One turn sends every row of this set to another row. A few are shown first. Where does it send the rows asked after them?
q_251: [-32   6  20 -11  -6   3   8 -14  -2  18  -1 -13  -7 -25  -9]
q_394: [ 10 -12  12   6 -12  21  10  -3 -11 -10 -16  -7 -21   4   9]
q_63: [ -7   3 -15   4  15  -4  11  -1  -8  -4  -6  13   3  17  20]
q_68: [ 21  28  -4  -5  16   6   2 -20 -25  16  11   0  -6 -16   3]
q_990: [-15   0  17   3   2  21 -19 -32  10  21  -4   7 -11 -22 -21]
q_853: [-12 -11  10   4   0  28 -11 -35   0  25 -12   6   5  -6 -11]
q_252: [ -9   4  14  10  32 -19  -5  -2   6   4  13   3 -12   9  12]
q_143: [  9  10 -15   2 -11 -19  -1   9 -14 -15   3   7  -1 -20  -9]
q_398: [-25   8   3   4  -2  -4 -17 -12   0   0  -1  12  25 -27 -15]
q_497: [-14  -3  -1   0 -19  21  -8 -35   8  14 -16  13  -9 -17 -17]
q_878: [ 23   7   7   3 -11 -25   6 -37  -4  15  10  -5 -17  -6   5]
q_198: [  9   5   4   8 -20  15   4 -22 -20   6  24  -5 -10  -9  29]
q_225: [-14  11  -7   5  -4 -16   4   2  12 -17   9  14 -26  -4  16]
q_514: [ 14   5  21   1  23  18   1   2 -15  -1 -14 -10 -18  -2  -6]
q_141: [ 19   9  -2   9  -1  14 -23 -27 -21  24  10   7  14  -7  -5]
q_881: [-28  -4  18 -11   0   4  13 -20  -9  25  -9 -13   6  -9  -6]
q_567: [ 12   3  11   4  12   0   0 -15  13   1  17  23 -28  17  13]
q_407: [-27  -7  12  11  -8  -1 -17 -15   0   3   5   6  28 -19  -4]
q_492: [-21  -5   3   7 -11 -15 -11 -21   3   2  -6   9  27 -17 -14]
q_410: [ 14   5  -8  12 -34  11 -18 -30 -11   9  12  11   0 -13   1]
q_364: [-13  23  -5  12 -23   9   9  -5   2 -15  -9  19 -19   0   2]
q_244: [ 13 -17   1  11  -2 -23   1  -2 -19   0   2  -3  19   7   4]
q_689: [ 19   9   9  11 -12  -9 -27 -33  -2  21  19   5  -7 -17 -13]
q_674: [ 18   8   1  -1  20   5   4 -12   5   3   8  28 -17  21  10]
q_733: [ 11   8  -2   1   5  13   4  -9   7  -6  12  29 -24  14  17]
q_425: [ 16  -1  21   3  -3  -6   5 -10   3  -7 -15  -8 -35  -6 -13]
q_859: [ -3  10   8  13  17   7   8 -12 -12  10 -15   9  11  28   1]
q_940: [-28   5   5 -15 -13   4  18 -18  -6  15 -14  -7  -1 -18  -9]
q_147: [  1  -1  18  13   4 -12 -17  12 -13  -5  28  -7  -1 -18   4]
q_249: [-12  15  36  20  11 -10  -9  -9  13   4  13   3 -23   2  -4]

q_364 goes to q_249
q_68 goes to q_198
Where do these go?
q_252 goes to q_63
q_567 goes to q_674
q_410 goes to q_689
q_244 goes to q_143
q_407 goes to q_492
q_990 goes to q_853
q_251 goes to q_881
q_425 goes to q_514

One turn sends every row of this set to another row. A few are shown first. Where does it send the rows asked after them?
q_257: [-18   4   3 -24 -15 -36 -22  15 -23   0  30 -16  10 -30 -32   6  12]
q_52: [ -1   6 -40 -41 -11   1 -19  -9   4  -5  17 -30  16  -3   2   5  -9]
q_820: [-13 -12 -30   2   7 -19 -19  30  15 -10  15 -18   9 -15 -11  -1  26]
q_227: [ -9  -4   7 -21 -20 -26  -5  14  -4  -3  23 -21   0 -26 -46  16 -19]
q_960: [  0 -21   7 -11 -13 -18  17  17   0   0  21 -14 -15  -9 -32  20   2]
q_188: [ -5  -8 -35 -56  -4  -7 -11   2  12  -5  11   6   9  -5   1 -11   3]
q_628: [-11   7 -13 -34  -2  -3 -27   7  10   2  13 -23 -18  13 -10  26   1]
q_304: [  0 -20 -36  -5  -4 -28 -10   6   6 -15  26  -8  27 -30 -30   6  25]
q_860: [ -6 -15 -20 -11  -7  -9 -30  15  13   6  23 -29  26 -31 -29 -15  23]
q_260: [  1 -19 -18 -46 -22 -19 -15 -10  31 -15  20  -1  10 -28 -39  13  -6]
q_340: [ -8  -4  28 -21  -3 -13   1  27   7  -1  27 -10   5 -14 -25   5  -7]
q_402: [-16   4 -28 -12 -31 -15 -19  -6  -5   4   4   8  30 -23  -8  -2  -6]
q_254: [ -5 -15 -13 -11 -18 -28  -5  18 -26   6  25 -12 -12 -13 -27  18  24]
q_69: [-17  -4  -8  -9 -23  -4  -9  -1   8  13   0   2  23 -15   8 -16  13]
q_106: [ -9 -10 -29 -45 -14 -15   6 -23  14  -8   6 -27   7 -13   3  -6  15]
q_780: [ -5  -6  10 -49 -18  -6 -11 -26  15  10  20 -28   7 -10 -23   9  19]
q_621: [ -7  -4  17 -14  -3 -15  -9  25 -16   6  32 -15   7 -11  -9   5  28]
q_727: [  5 -15 -26 -19  -4  -4  -9  12  30 -20  20  -9 -10   4 -12  30  -5]
q_630: [ -8  -7   9 -31 -11   2 -19   0  43  -7  17 -35   7 -15 -11   2   3]
q_213: [-13  -6 -33   3 -29 -11  -3  -6  -3   6  -2  -6   8 -10   4   7   7]
q_174: [ -6  -4 -14 -53  -3 -27  -8 -10   8 -15  19  19   2  -6 -23  23   6]

q_340 goes to q_960
q_174 goes to q_780
q_727 goes to q_260
Where do these go?
q_106 goes to q_52
q_621 goes to q_254
q_304 goes to q_860
q_402 goes to q_69

